In the rows, zero is written as 128.
A single turn carries every row of the set below to another of its rows. Some are shown first; where does it send the rows asked next?
q_694: [116 111 125 118 126 170 121 146 128 129 115 130  96]
q_402: [172 139 111 104 130 116 124 112 133 125 119 108 128]
q_489: [108 149 115 116 146 152 127 168 125 123 100 114 100]
q_556: [129 154 103 101 153 114 138 147 134 116 103  92 112]
q_799: [142  98 127 117 112 144 135 112 144  97 109 131 113]
q_954: [109 154 138 109 154 151 105 161 126  99 113  99 121]
q_834: [154 123 110 112 126 111 140 116 151  90 113 115 126]
q_218: [115 109 133  87 129 154 116 105 109 123 108 134 114]
q_610: [129 127 141 117 119 171 123 129 113 131  93 135 102]
q_221: [142 151 105 118 144 117 129 151 145  88  98 103 127]
q_323: [133 125 117  84 133 119 127  95 119 122 124 135 125]
q_416: [121 142 119 127 141 153 118 168 135  91  86 112 115]
q_599: [121 110 153 102 119 145 129 101 130 106 131 127 113]
q_523: [149 119 107  95 136 112 138 114 142 118 122  94 112]
q_807: [120 109 134 126 121 170 122 143 134  97  93 129 107]
q_276: [130 153 108 117 146 122 116 136 115 116 102  77 139]
q_736: [107 127 127  92 146 167  97 139 106 120  98 120 116]
q_130: [138 140 144 105 158 135 140 160 130  94 102 113 154]
q_939: [151 106 151 103 136 137 143 128 135  99 120 128 152]
q_202: [141  94 120 105 120 146 128 114 138 126 129 119 104]
q_318: [136 107 159 109 136 158 138 143 129 102 111 136 145]
q_134: [130 162 122 104 152 113 118 141 137  99 132  99 133]
q_514: [154 163 111 106 149 125 116 144 124 119  95  90 125]
q_28: [128 156 130 113 142 160 115 154 112 123  79 106 110]
q_212: [134 112 122 126 110 139 126 101 117 129 130 126 130]
q_54: [136 153 100  88 151 111 115 125 121 119 124 121 135]
q_925: [148 131 106 117 127 113 120 109 124 121 129  97 143]
q_647: [157 117 130 112 112 144 128 104 126 132 119 136 114]
q_474: [103 149 125 125 138 153 119 144 103 120  86  97 124]
q_363: [128 128 155 111 149 158 135 163 126  98 100 127 146]
q_902: [152 127 141 100 150 123 145 139 136  95 114 114 158]
q_993: [138 135 132  99 132 110 134 105 140 102 143 116 128]
q_832: [106 123 134 131 116 163 125 123 104 128 104 127 118]
q_339: [103 122 156 108 132 171 112 137 122 105 113 117 109]
q_438: [120 154 107  94 160 139  95 152 113 118 108 112 130]

q_134 moves to q_993
q_218 moves to q_736
Now these:
q_474 moves to q_276
q_202 moves to q_694
q_221 moves to q_834
q_902 moves to q_939
q_402 moves to q_647

A single turn carries every row of the set below to another of its rows. Some are shown first; where does it send the rows asked next?
q_520: [115 113 121 142 127 121 124 111 123 135  99 134 124 137 149 142 113 114
 116 126 151  99 164]
q_305: [101 115 118 132 145 152 129 133 128 196 118 108 124 132 127  99 130 125
 141 152 137 103 130]
q_681: [117 129 103  96 128  98 144 136 112 134 100  98 124 141 135 143 136 126
 141 155 134 104 156]
q_224: [ 96 122 112 136 145 138 137 132 129 190 109 106 113 153 127 101 133 123
 152 151 124 115 140]
q_730: [119 120 122 132 128 136 129 104 121 135 102 154 109 120 139 132 130 123
 128 114 145  91 158]
q_997: [152 139 133  97 157 119 129 114 116 169 111 133  98 160 171 116 124 134
 135 130 164 121 152]
q_632: [130 121 119 136 118 140 122 112 132 146  96 144 105 127 148 128 121 134
 139 127 159  92 155]
q_833: [112 110 117 110 166 106 145 116  92 172 111 149 108 135 116  65 124 144
 130 125 156 150 149]
q_941: [127  83 105 114 145 122 118 155 114 140 110 128 114  92 127  80 117 125
 119 140 164 130 133]
q_154: [152 135 131  87 166 105 122 132 127 151 105 145  93 171 149 107 124 147
 131 129 157 118 141]
q_40: [137 133 124 159 149  89 124 120 123 152 115 144 142 145 142 104 119 127
 125 141 105 109 149]
q_355: [159 110  96 107 139 128 133 136 112 158 129 116 123 159 170  85 118 116
 126 160 130 112 145]
q_540: [119 131 129 152 160  85 118 121 135 164 109 148 141 147 134  94 107 121
 125 135 115 123 150]
q_391: [152 147 130 104 158  94 124 130 118 164  99 146  99 172 145 119 128 145
 147 141 152 118 134]
q_394: [112 120 122 131 144 156 139 125 123 189 126 117 102 135 153 109 127 108
 140 140 132 116 133]
q_680: [139 105  95 107 153 107 121  94  93 144  79 149 144 121 125  91 104 137
 117 150 168 118 139]
q_913: [124  91 112  90 170 131 133 114 115 154  64 131 105 119 128  96 143 112
 142 135 144 136 119]
q_869: [113 119 103 102 165  99 135 126 103 143 106 138 114 113 108  78 124 141
 114 167 115 121 107]
q_314: [135  90 110 105 162 134 132 111  98 131 101 158 137 135 120  89 116 145
 102 143 170 121 145]
q_159: [110 131 128  97 155 104 142 148 119 149 107  92 113 157 133 146 139 131
 127 150 134 110 137]
q_25: [144 120  99 115 133 101 132 141 103 148 137 115 130 146 167 109  99 106
 112 157 134 115 148]
q_481: [129 102 119 114 173  97 126 120 115 144  65 108 138 117 108 101 133 158
 127 120 150 120 140]
q_500: [159 113 103  94 141 108 137 135 110 161 129 110 140 137 171  87 115 108
 126 155 132 119 149]
q_987: [122  78  89 120 140 112 134 144  99 134  95 124 102 110 124  82 118 116
 117 122 133 123 123]
q_719: [109 116 118  95 162  89 138 123 113 136 113 136 128  95 120  78 132 134
 118 163 124 141 142]
q_696: [121 100 117 101 174 124 130 138  98 167  86 143 118 116 112 109 139 111
 149 139 162 148 117]
q_236: [111 127 105  89 137  96 143 146  94 146 106 104 120 149 120 144 137 123
 136 149 147 103 141]
q_949: [116 151 139 148 166  94 119 122 134 170 121 130 131 147 136 111 114 142
 120 149 120 116 144]
q_146: [138 123 105 113 160 111 140 107  84 178 108 139 109 113 123  64 120 155
 133 123 149 127 128]
q_11: [134 103 127 114 176 109 142 127  96 134  93 128 149 106 106 116 147 146
 122 119 141 125 139]

q_154 moves to q_730
q_355 moves to q_40
Now these:
q_696 moves to q_941
q_25 moves to q_949
q_913 moves to q_987

